array([[ -4,  -2,  -5,  39, -23],
       [-56,  -9, -47,  81, -36]]) ans = -9

array([[ 28,  -9,  28, -62,  40, -40],
       [ 28, -22,   7,   1,  27,  12]]) ans = -22

array([[ 24,  33, -68,  30,  38,  29],
       [ 57,  58, -43,   0,   3,  -3]]) ans = 58

array([[  8, -19,   2,  69,  -3],
       [ -2, -25,  -7,   0,   5]]) ans = -25

array([[  0,  75,  61, -11, -47],
       [ -3,   8,   2, -18,  -8]]) ans = 8

array([[-75,  -2,  -5, -23],
       [-16,  -1,  79,  -6]]) ans = -1

array([[  9,   9,  -5, -70],
       [  5, -52, -35,  80]]) ans = -52

array([[ 80, -64,  63,  10,  39,  10,   5],
       [ 34,  18,  11, -24,  18, -67,  27]]) ans = 18

array([[  3, -72,  42,  64],
       [ 23,   4, -25, -13]]) ans = 4

array([[ 67,  59, -65,  34,   6],
       [ 43,  68,  18,   6,  53]]) ans = 68
---
[-95.954 112.548 100.887  27.263 106.653] yields 112.548

[-0.66  1.88  0.65  1.32 -0.43 -2.02 -1.80] yields 1.32

[[-0.956 -1.647  1.630 -0.577 -0.282]
 [-0.590 -0.837  1.630 -0.190 -0.554]] yields -0.837

[-140.468  142.948  -79.792  -36.811] yields -140.468

[-0.447 -1.685  1.486 -1.896 -1.711 -0.972] yields 1.486

[[-11.942  12.547   9.930   2.872   1.890]
 [-15.878  12.891   7.217   7.217   7.034]
 [-13.573   7.217   7.935  -1.020   6.437]] yields 7.217

[  88.68  -31.51  122.94 -124.25] yields 88.68

[[ 0.858  2.005 -1.179 -0.332]
 [ 1.542 -1.941 -0.446  0.743]] yields 1.542

[[-11.76  19.79   9.82  14.93  15.98   4.39  15.11]
 [ 14.02   9.73 -13.07  18.49  -6.73  13.71  -4.60]] yields 18.49

[-16.508  12.291   8.209   2.561   4.986] yields 12.291
---
[51 27 75 22 53] ⇒ 22

[-22 -33  12  32  37 -12] ⇒ 32

[ 89 120 159 204  13] ⇒ 204

[[44 63 40 44 27 25 63]
 [57 58  5 57 38 36 56]
 [56 56  8 89 55 41 55]] ⇒ 44

[[  4 -22 -41 -32 -48]
 [ 30 -16 -11  14   0]
 [-13   2  -4  21 -29]] ⇒ -32

[657 228 614 781] ⇒ 781

[[4 5 4 3 4 7]
 [4 4 4 3 4 7]
 [5 2 4 5 3 4]] ⇒ 3
---
[[ -2 -31  22 -13  -6 -13  -8]
 [-68  30   0 -13 -58 -24  36]
 [ 25   8   0 -13 -68 -52  22]] Out: -24

[[-31 -15 -14  14 -35 -26]
 [-26  -2 -80  76 -49  11]
 [  8 -37 -53  41 -10  28]] Out: -49

[[-22 -24   1  13  -2  -6   4]
 [-20  20   6   2  15 -10  -6]
 [ 86 -40 -18  -3   1  -5  -1]] Out: -10

[[ 24  13  38  42  13  30 -65]
 [ 15   8  22  26   6  18 -38]
 [ 14   7  15  18  28   2 -23]] Out: 18

[[-15  79  11  27]
 [  5 -15  17  -1]
 [  2  -5  11  -4]] Out: 17

[[-17 -59  -8 -32]
 [-16 -58  -8 -32]
 [-17 -67 -14 -34]] Out: -8

[[-17 -39  19 -15  72]
 [  1  60  15  34 -39]
 [ -8  49 -26 -26  31]] Out: 34
---
[-199, -65, 758, 981, 348, -925] -> -199
[7, 4, 1, 4] -> 7
[385, 34, 495, 607, 675, 520, 813] -> 385
[5913, 3110, 9958, 4695, 1785, 1072, 5467] -> 5913
[86, 23, 68, 91, 24, 77, 94] -> 86
[8318, 3355, 1882, 1163, 5072] -> 8318
[551, -529, -342, 360] -> 551
[86, 42, 8, 47, 74] -> 86
---
[[ 32  -9 -27  57]
 [-42 -57  76 -47]]	76, 57

[[ 70  57  -8 -75  14  29 -51]
 [-12   3 -24   5 -13  11 -20]]	70, 57

[-59 -74  52 -40]	52, -40

[-46  11 -11 -61   3 -44]	11, 3

[10 -6 73 46]	73, 46

[[ 22  48   9  -6  52  35]
 [ 28  20 -66  78  47  40]
 [-32 -57  38 -29 -56 -69]]	78, 52

[-21 -44 -79 -67]	-21, -44
---
-11,-15,-17,-16,-11,-19
-20,-13,-8,-8,-14,-23
43,-12,-15,0,-14,-47
==> -13

41,-45,-6,-25,-48,38,-7
-13,1,-39,33,-6,35,50
==> 1

620,-22,-229,67,-714
548,218,-126,118,-661
==> 218

3,8,5,3,2,2,4
3,9,3,3,2,2,2
==> 9

49,41,36,65,66,22
36,60,54,49,32,30
38,63,23,53,31,76
==> 60

-25,15,12,23,-24,-12,31
-14,2,14,0,27,-3,45
==> 2

315,682,438,834
244,477,93,765
274,728,179,417
==> 477

2581,4236,4438,4125,3485,4529
7813,3420,6759,6058,5345,4691
==> 3420
---
array([[3480, 3454, 2524, 3919, 5537, 3052, 3536],
       [3533, 5171, 1249, 4329, 8957, 5585, 2683],
       [6106, 2709, 2123, 6193, 5514, 2602, 3276]]) 2524

array([ 28, -16, -36,  35,  -6,  47,  44]) -6

array([4193, 4127, 3279, 2829, 5043, 3397, 9464]) 3397

array([-457,  508, -644,  253]) 253

array([[5134, 2782, 3369, 6605, 7897],
       [2048, 4037, 4430, 1160, 7570]]) 2782

array([[584, 228, 168, 583],
       [592, 251, 231, 457],
       [126, 762, 461, 335]]) 228
---
[[-68   6 -29 -20  19]
 [  0  49  -7 -15 -64]
 [ 16  35   8 -25  80]] | -29

[[-30 -51  28  10   9]
 [ 26 -33 -56  64  19]
 [ 30  37  20   0  11]] | 28

[[85 19  6 40 47]
 [67  5 62 53 61]
 [64  5 75 56 62]] | 6

[[ 22 -24 -18  39 -30]
 [ -8 -20 -86 -18   4]
 [ 22 -26 -20  42 -32]] | -18

[[ 17 -64 -51  -4  44]
 [-44 -15 -26 -69 -22]
 [ 41 -38 -63   6  50]] | -51

[[-31 -27  70 -32  -8]
 [-27 -36  18 -16 -14]
 [ 32  36  15 -29 -33]] | 70
---
array([-13.312,  -9.435,  16.102,  10.108,  -6.365]) 16.102
array([ 1.408,  0.348, -0.936,  1.274]) 0.348
array([ 0.03, -0.07,  0.16, -0.13, -0.17]) 0.16
array([ 0.027,  0.161, -0.127, -0.035,  0.026]) -0.127
array([11.71,  9.74,  3.95, -9.65,  7.66]) 3.95
array([ 0.13, -0.18, -0.05,  0.10]) -0.18
---
-7	-44	-39	38 | 38, -7

725	141	196	179	775	617 | 775, 725

-544	-657	-117	620	-190
-460	-669	28	387	-228
| 620, 387

2059	4663	3026	8358	7407	5580
3800	6884	3654	9499	9238	7120
3969	7122	2013	6864	9333	7007
| 9499, 9333

164	253	226	199	34 | 253, 226

221	129	175	93	13
169	169	128	142	155
| 221, 175

37	-41	34	-20	-26 | 37, 34

5917	4092	3031	7793
9382	7413	3343	3582
1803	2912	3923	4194
| 9382, 7793

-789	-532	578	733	534	336	973 | 973, 733
---
Input:
[[  3   2   0   1   0]
 [-11  -4 -34 -75 -12]
 [-18  -6 -18  14 -39]]
Output: -18

Input:
[[ 32 -21  18  55 -31  33]
 [-20 -54 -40  79  34   8]
 [-31  57 -34 -40   2   4]]
Output: -34

Input:
[[ 28 -34 -34   1  -3 -18]
 [  0 -23 -23   3  35  31]
 [ 44 -46 -67   7  -4 -19]]
Output: -67

Input:
[[ -1 -40 -20 -20   9   5]
 [-10 -84  13 -23 -24  18]
 [ -1 -12  -9 -16   9   2]]
Output: -9

Input:
[[-52   7 -21   5]
 [ 67 -11  37 -44]
 [-19  19  11 -33]]
Output: 11

Input:
[[ 72  28  13 -10   7  42 -41]
 [ -4  -4 -11  -3   0  -2  12]
 [-16 -19  17   0   7 -49  30]]
Output: 17

Input:
[[ 38  11 -16   7  60 -61]
 [ -3 -40   5 -14  14  10]
 [ -9   3   2   3 -30  20]]
Output: 2
---
23	4	48	10
64	15	4	2
46	10	23	6
gives 10

-86	-17	56	65	83	38
45	59	-67	40	57	64
-60	-49	-22	-41	-53	32
gives -41

58	-69	-22	-4
2	3	-2	8
6	1	-5	4
gives 1

-31	13	3	6	32	72	54
-46	-41	-16	19	47	6	-22
-18	-10	-9	12	-11	-32	-13
gives -11

23	1	-8	-7
-29	-17	-62	62
17	-37	28	-67
gives -37

-10	-34	-2	24	12	10	26
-57	-3	6	-9	-32	46	-27
-61	-8	-6	-15	-35	50	-20
gives -35
---
[[-8, 6, 12, 18, -45, 57, 26], [-51, 50, 12, 18, -50, 57, 78], [-8, 50, -61, -40, -45, 57, 26]] | 78, -61
[-53, 32, -25, -69] | 32, -69
[[-24, -30, 76, 4], [-43, 16, 22, 56], [-7, -33, -37, -64]] | 76, -64
[58, 63, 68, -58, 63] | 68, -58
[[-47, -45, -56, -55], [76, 51, 48, 52]] | 76, -56
[[13, -76, -15, -65], [-35, 16, -57, -12], [48, -45, -1, -44]] | 48, -76
[-5, 2, -83, -80] | 2, -83
